In the rows, 128 means zero.
Each path below is one point turned by a fixed rotation once a step. After each direction that follows a path, write how fast that rotation turns it, in deg/step (0 if it stays still).
Each turn is a multiple of 5 degrees from 10 to 175, or 0.
Each row of a path follows its step; steps can be skipped.
path 1
step 1: [118 126 125 121 130 136 121 130 121 127 130 139 133 142 132 134 121 123
 132 142 127 125 121 133 124 116 133 115 132 127 131 124 117 122 125 132
 131 130 134 127 122 131 122 136 139 122 128 121 120 142 136 124 128 122
 133 124 130 122 117 126 143 127 123 126 125 135 125 128 119 130 133 119
 128 112 129 136 126 129]
step 14: [138 125 126 133 132 129 120 118 134 133 118 123 123 135 119 135 134 128
 129 131 122 118 128 128 126 138 141 139 133 121 141 128 127 131 129 126
 122 140 128 127 126 113 116 118 125 130 125 129 130 137 124 129 123 113
 134 137 125 121 130 119 126 127 129 135 133 127 136 128 126 126 138 124
 121 139 119 127 142 120]
step 15: [115 128 148 115 131 135 126 128 125 125 120 131 128 120 120 128 133 121
 133 127 133 122 125 132 136 132 129 135 128 112 129 128 124 133 137 128
 127 137 133 129 127 143 142 132 129 130 129 127 117 124 131 126 141 120
 127 127 126 124 120 133 137 139 127 127 136 122 132 132 126 127 114 131
 129 116 125 126 131 122]
step 21: [127 127 125 135 128 121 125 138 134 119 126 120 133 131 138 111 134 132
 130 131 122 132 121 123 130 129 120 127 116 134 126 122 128 127 115 132
 138 131 118 128 132 122 127 114 128 123 135 141 133 136 118 132 141 121
 124 118 123 130 130 140 137 119 138 124 126 132 127 130 126 138 130 124
 129 128 130 135 139 131]
step 23: [126 125 126 127 129 123 131 136 129 119 131 128 124 107 122 128 129 130
 124 133 141 132 139 134 132 139 132 121 136 130 114 115 139 121 123 122
 126 124 131 125 135 120 132 141 125 122 129 129 124 130 126 130 127 125
 140 131 135 127 137 123 131 126 136 147 130 121 135 131 128 118 122 129
 122 127 132 130 118 123]
step 25: [128 127 126 118 117 123 134 124 131 137 130 129 124 121 140 127 120 142
 134 119 119 124 127 123 121 136 128 141 133 147 125 137 120 121 125 136
 130 129 124 129 126 134 130 123 130 138 127 115 133 129 122 126 118 116
 129 126 131 122 130 136 127 131 125 132 117 116 132 117 122 125 132 133
 132 127 129 122 137 124]
step 27: [121 133 130 133 123 131 124 134 130 133 134 147 126 124 120 137 124 117
 116 123 119 130 131 122 115 124 122 128 139 129 136 122 134 134 134 134
 126 129 131 140 133 133 133 121 125 117 136 124 125 127 132 117 129 125
 133 126 120 123 137 124 120 123 132 127 141 128 121 135 131 129 129 124
 140 128 125 121 112 134]
step 30: [133 115 145 127 126 125 126 114 127 130 125 118 123 122 133 122 128 126
 130 120 117 128 131 126 133 130 132 138 143 125 139 134 134 132 137 135
 139 136 137 139 127 123 132 129 135 129 130 126 122 123 118 133 138 123
 133 127 131 124 139 130 119 135 136 127 135 129 124 131 122 124 129 132
 122 131 120 116 128 139]
step 32: [132 131 127 118 132 126 113 131 140 126 132 137 121 130 121 131 131 130
 113 130 130 130 118 120 126 128 136 131 120 122 127 127 124 126 130 118
 112 120 124 128 122 130 140 110 134 134 136 133 125 125 117 121 133 139
 137 129 127 122 126 132 140 121 127 125 125 125 116 131 127 122 133 118
 129 135 126 124 131 126]
step 33: [135 117 123 118 130 133 129 123 114 128 119 128 127 131 139 125 133 122
 118 139 131 131 133 138 133 132 128 138 129 132 135 125 118 135 119 129
 137 144 136 110 127 129 131 129 139 133 138 117 123 126 133 127 130 120
 124 131 124 131 123 125 126 121 127 120 122 133 124 129 124 127 132 127
 112 129 118 133 127 127]
Speeds:
[127 128 128 128 128 131 127 129 129 130 129 128 129 131 128 126 128 125
 127 131 128 129 127 130 126 129 125 131 129 129 128 126 129 130 128 128
 128 129 127 127 129 129 128 127 129 127 126 130 128 132 130 128 131 126
 128 129 125 127 127 129 128 128 125 128 128 127 129 129 129 127 131 127
 129 128 127 129 128 127] => 55
[130 125 128 128 126 128 126 129 129 126 131 128 127 126 129 129 129 128
 127 125 127 129 128 127 128 127 127 129 125 128 123 126 130 129 124 130
 131 129 128 126 128 127 127 130 127 130 128 130 128 128 129 127 127 131
 129 128 127 129 127 128 129 127 126 126 127 128 130 129 129 128 128 127
 126 128 128 128 129 129] => 25
[126 128 128 130 128 131 128 128 125 128 126 128 130 128 128 129 130 127
 129 127 129 129 131 128 127 125 128 127 126 127 128 128 124 128 130 127
 129 130 128 129 126 130 126 128 127 128 129 127 129 129 128 129 128 127
 128 125 129 130 126 128 129 128 123 126 129 126 127 128 130 129 125 128
 129 129 126 129 125 127] => 155
[129 127 127 126 130 129 127 128 128 130 128 127 126 129 127 128 126 129
 129 130 128 128 126 126 128 126 129 130 127 129 127 129 128 126 126 130
 129 127 125 128 130 127 127 128 127 128 124 129 127 127 130 130 127 128
 127 129 132 128 126 125 128 128 127 129 128 126 126 127 124 126 126 127
 130 127 128 129 125 129] => 120
[127 129 128 129 131 129 127 129 127 127 130 130 127 128 132 130 128 129
 128 129 131 128 126 128 127 128 126 129 128 130 129 128 129 125 131 132
 128 129 129 129 127 129 128 128 129 130 128 127 128 126 130 128 127 128
 128 132 127 129 130 129 126 125 126 127 127 129 128 126 129 131 127 125
 128 129 130 129 128 127] => 45
